Where one turn sends some rows of the set: a few examples, then the rows asked
z_452: [  9 -16   0  -1 -38 -31  -5 -34  17  -3   5 -10  22 -29  11  16   4 -33
  16  -3 -23   8 -16 -30  24  -9  13 -14  -1  -8   2 -11  16 -10  -4  -5
 -16  -7   6 -14  16   8   8 -13  -8]
z_290: [ 27  -1  -6  -5 -31   4  -6   3  11  14 -17  12  15 -23  -6 -11 -19  11
  11  11 -20  -3   4  -6   8  10 -21 -11  -4  -5   7 -19  13  -3 -11  -7
 -21  -9 -11 -20  10  12  12  -1   5]
z_13: [ 28  15  -7   6 -31 -19  -7 -22  16   6 -10  -7  25 -35  12  16  -5 -30
  11   0 -18  11 -18 -15  20  -6  13  -4  -3   1   8  -7  29  -9   2   6
   4  -7  15 -16   3   9   7  -7  -2]
z_482: [ 15  -8  -3 -29 -24 -20 -12   1  14   7  14 -14   6 -10 -14 -17  -5 -30
   3 -20 -20   2 -18  -6  15  -4  -5 -23  -1  -8 -21  -8  24 -23 -10 -32
  -4 -29   1   5  -8   7  31  39  -1]
z_440: [  2  -2  11  -6   0  -5  -8 -22  33  10   6   6   4   8 -12   2 -14  -6
   0 -22   1   0 -21   5  22  20   0   8   0 -26   5  15  11 -21  18 -17
 -14   2  -8   5  24  18  27  -2 -12]
z_929: [ 27  -5  -8 -31 -22 -12 -14   6  11  11  12  -8  12 -11  -1 -11 -17 -35
   3 -13 -16  -4 -17  -1  12  -1  -2 -14  -4 -10 -28  -5  29 -20   0 -33
  -2 -16  11   5   0  12  35  42  -2]
z_742: [ 16  -7   8 -10 -19   7   9  -5  17  -1  15   9  13 -32   0  11  -6 -16
   8   3 -37  17 -24  -5  42   4  16   5  -6 -22 -11  11   1  -2 -24  -6
  -6 -26  -9 -29  36  20  13  35 -21]
z_466: [ 11 -14   0   1 -31 -33  -3 -39  12  -3   7 -15  20 -25   7   9   1 -35
  17  -3 -25  18 -31 -22  29  -9  11 -18  -7  -5   6 -10  21 -14   6  -3
  -5  -9   1  -9   3   5   9 -14  -7]
z_597: [ 24 -19  -3  -5 -25  -3  -3 -17   0   7   5   8  16 -19  -5 -22 -23   5
  23  11 -29  12 -20   0  22  10 -26 -26 -16  -3   5 -20  14  -7  -1 -12
 -15 -17 -24  -8  -3  10   8  -6   1]
z_754: [ 29   1  -8 -27 -25  -9 -15   6  11  10  14  -5  14 -20  -1 -12 -16 -32
   5 -16 -18  -3 -13  -1  12   1  -4 -16  -2  -4 -27  -6  29 -18 -10 -31
  -1 -25  10   4  -2  14  29  43  -1]
z_97: [ 16 -35  -3 -15 -32  -5  -4 -10   8   7  -3   8  13  -9   2  -9 -23   2
  15  15 -22  -5  -7 -12  14   8 -17 -16 -10 -18  -5 -19   7  -6   5 -19
 -34   7 -14 -13  23  11  22  -5  -2]
z_90: [ 15   5   8  -5 -11   5  12  -4  16   1   6   0   7 -25 -13   5  -2 -14
   3   1 -37  27 -33   4  43   2  15   3  -9 -20   0  11   5  -7 -18   2
   7 -31 -13 -26  18  14  14  35 -18]
z_226: [  8  -4  11  -4 -12   3 -12 -21  32   6  17  20  15 -14   2   6 -16  -4
   9 -24  -1 -10  -5  -4  21  25  -4   6   8 -19  -5  11   8 -13  -3 -24
 -25  -8  -4   0  39  29  14  -1 -13]
z_301: [ 23   5  -7   0 -29 -22  -6 -21  17   7 -13 -11  21 -22  13  19  -8 -34
   7   4 -16   8 -22 -15  18  -8  18   0  -5  -8   5  -4  27 -11  15   5
  -1   8  18 -14   9   5  17  -8  -4]
z_160: [ 14 -13   8 -12  -9   2  12 -11  13  -1  14   0   8 -17  -5   6 -11 -22
   6   6 -38  25 -43   5  47   2  18   4 -15 -28  -8  14   5  -8  -2  -4
   2 -15 -12 -22  26  14  22  34 -23]
z_858: [  9  -7   8 -14 -15   2  11   1  21   1   1   0   4 -14  -9  14  -3 -17
  -3   4 -33  15 -27  -4  38  -1  22  12  -6 -31  -7  14   1  -6 -11  -2
  -6 -11  -6 -29  35  14  25  36 -20]
z_516: [ 14 -11  -3 -31 -28 -19 -12   5  16   6  12 -12   7 -11 -11 -12  -3 -30
   1 -20 -18  -4 -10 -11  12  -3  -4 -20   3 -10 -24  -9  21 -22 -13 -34
 -10 -25   5   3   1  10  32  40  -2]
z_506: [ 12   2  10   2   3   0  -9 -33  23   6  23  11  12  -7  -7  -9 -20  -7
  13 -22  -7  11 -32  14  31  25  -9  -3  -6 -13   6  14  16 -20  12 -18
  -1 -17 -16  11  10  23  12  -3 -12]
z_77: [ 10  18  11   5  -7   3 -10 -21  32   8  12  15  12 -19 -12  -3  -9   3
   9 -29  -4   3  -9   3  23  24 -10   0   8  -8  10   9  11 -16 -13 -14
  -8 -29 -12   0  16  25   5  -1  -8]
z_194: [ 23 -11  -6 -10 -18  -3  -1  -5   7  15 -19   0   8   1 -10 -15 -26   4
   8  17 -20   6 -20   5  14   6 -17 -11 -17 -15   9 -15  16 -11  20  -6
 -12   8 -15 -11   0   3  26  -3   3]

z_929 goes to z_482
z_226 goes to z_440
z_466 goes to z_13
Now these:
z_290 goes to z_97
z_858 goes to z_160

